A = [6645 1818 9468 6060 2903 6345]
A[0] = 6645
A[2] = 9468
A[1] = 1818
A[5] = 6345

m =
[[ 16 -27  11 -30 -45 -46 -17 -41]
 [-41 -17  23  20 -32 -32  13 -48]
 [-36   4   0  25   8   9  10  -1]
 [-27  -9  23   8 -13  11 -31  22]
 [-33  19  -3  34  36  37  12  30]]
m[0][0]	16
m[:, 3]	[-30, 20, 25, 8, 34]
m[4][3]	34
m[-5]	[16, -27, 11, -30, -45, -46, -17, -41]
m[4][4]	36
m[-5][1]	-27
m[:, -4]	[-45, -32, 8, -13, 36]
m[3][2]	23
m[:, -7]	[-27, -17, 4, -9, 19]
m[-1][-7]	19
m[1][7]	-48
m[1][0]	-41
m[-2][-4]	-13
m[3][-8]	-27
m[1]	[-41, -17, 23, 20, -32, -32, 13, -48]
m[3]	[-27, -9, 23, 8, -13, 11, -31, 22]
m[2][-6]	0
m[:, -8]	[16, -41, -36, -27, -33]
m[3][1]	-9

grid =
[[-29  20 -14  17]
 [ 34 -48  11 -43]
 [ 16 -14   4  -9]
 [ 25 -36   3 -27]
 [  6 -20  12 -32]
 [-29  39  28  -9]
 [ 17 -23  10 -24]
 [-45  40 -19  30]
 [ 15 -26  10 -29]
 [ 16 -31  13 -36]
 [-10   8  14  -6]
 [-34  26 -16  19]
 [-38  45  32 -12]
 [ 23 -31 -34  21]
 [ 19 -30   3 -23]]
grid[-15, 0] => -29
grid[12, -4] => -38
grid[12, -2] => 32
grid[6, 3] => -24
grid[:, 1] => [20, -48, -14, -36, -20, 39, -23, 40, -26, -31, 8, 26, 45, -31, -30]
grid[-11, 3] => -32
grid[-1, 0] => 19
grid[8, 2] => 10
grid[:, -4] => [-29, 34, 16, 25, 6, -29, 17, -45, 15, 16, -10, -34, -38, 23, 19]
grid[-9, -2] => 10
grid[-15, 3] => 17
grid[14] => [19, -30, 3, -23]
grid[-2, -2] => -34
grid[-5, -4] => -10
grid[-4, -1] => 19
grid[:, -1] => [17, -43, -9, -27, -32, -9, -24, 30, -29, -36, -6, 19, -12, 21, -23]
grid[-1, 2] => 3
grid[-3, -3] => 45
grid[1, -1] => -43
grid[9] => [16, -31, 13, -36]
grid[14, -1] => -23
grid[4, 1] => -20
grid[-9, -3] => -23
grid[12] => [-38, 45, 32, -12]
grid[2, 0] => 16
grid[:, -2] => [-14, 11, 4, 3, 12, 28, 10, -19, 10, 13, 14, -16, 32, -34, 3]
grid[7, 2] => -19
grid[-2, -3] => -31
grid[-4, 2] => -16
grid[9, 1] => -31

a =
[[  1  31  21  18  22  28  25 -38 -13 -22 -19  -3]
 [ 40  19 -15  33 -40  12   7 -15 -13 -17   9  33]
 [-12  37  27 -30  18  25  12 -31  -2 -14 -20  -8]]
a[-3,0] = 1
a[-2,-11] = 19
a[-3,8] = -13
a[-3,-7] = 28
a[0] = [1, 31, 21, 18, 22, 28, 25, -38, -13, -22, -19, -3]
a[2,8] = -2
a[:, -11] = [31, 19, 37]
a[1,-5] = -15
a[-2,-6] = 7
a[2,-3] = -14
a[0,7] = -38
a[-1,5] = 25
a[-2,-9] = 33
a[1] = [40, 19, -15, 33, -40, 12, 7, -15, -13, -17, 9, 33]
a[-2,4] = -40

M =
array([ 1.052, -1.144,  1.367,  0.003,  1.613,  1.299,  0.939,  0.231,
        1.342, -0.692])
M[-10]	1.052
M[-7]	0.003
M[7]	0.231
M[-2]	1.342
M[-5]	1.299
M[-4]	0.939
M[4]	1.613

W =
[[ -6  20  -4  11  17  -6   0   8  -1  17 -18]
 [ 12 -16  -2   2  19  21   4  -4  -4   1  19]
 [  1  -1  -2  -2 -10  -9 -10  -2   5   3   0]
 [-29  24 -16  -5  11  -8   3  -7  21  14  22]
 [ -5   6  -2  -1   1  -4   3  -3   2   6   7]
 [ 13  19  -3 -40  25   9   4 -14   8   9 -17]
 [ 12  16  -5  33  11  -4   2 -24 -15   6  -9]
 [  4  -1  16  10  26   4   4  -2  -2  -2 -11]
 [-23   3   5   7   2 -10   1  10   7   7   7]
 [ -6  11  -5  -9  10 -11  22  -4   6  -4 -23]
 [-14   8   3   5  -2 -14   2   6  19  20   9]
 [ -6   2  -6  -5 -10  -5  -2   2  -1   0   5]]
W[0, 0] = -6
W[:, 1] = [20, -16, -1, 24, 6, 19, 16, -1, 3, 11, 8, 2]
W[:, 9] = [17, 1, 3, 14, 6, 9, 6, -2, 7, -4, 20, 0]
W[7, 8] = -2
W[10] = [-14, 8, 3, 5, -2, -14, 2, 6, 19, 20, 9]
W[11, 10] = 5
W[6, 3] = 33
W[5, 9] = 9
W[4, 2] = -2
W[6] = [12, 16, -5, 33, 11, -4, 2, -24, -15, 6, -9]
W[8, 10] = 7
W[4, 7] = -3
W[9, 10] = -23
W[6, 7] = -24
W[5] = [13, 19, -3, -40, 25, 9, 4, -14, 8, 9, -17]
W[7, 1] = -1
W[7, 0] = 4
W[6, 5] = -4
W[:, 6] = [0, 4, -10, 3, 3, 4, 2, 4, 1, 22, 2, -2]
W[0, 3] = 11
W[5, 2] = -3
W[9, 4] = 10
W[8] = [-23, 3, 5, 7, 2, -10, 1, 10, 7, 7, 7]
W[2, 1] = -1
W[1, 5] = 21
W[3, 4] = 11
W[11] = [-6, 2, -6, -5, -10, -5, -2, 2, -1, 0, 5]
W[1, 6] = 4
W[5, 3] = -40
W[2, 0] = 1
W[3] = [-29, 24, -16, -5, 11, -8, 3, -7, 21, 14, 22]
W[:, 5] = [-6, 21, -9, -8, -4, 9, -4, 4, -10, -11, -14, -5]
W[0] = [-6, 20, -4, 11, 17, -6, 0, 8, -1, 17, -18]
W[11, 1] = 2
W[:, 0] = [-6, 12, 1, -29, -5, 13, 12, 4, -23, -6, -14, -6]
W[7, 4] = 26
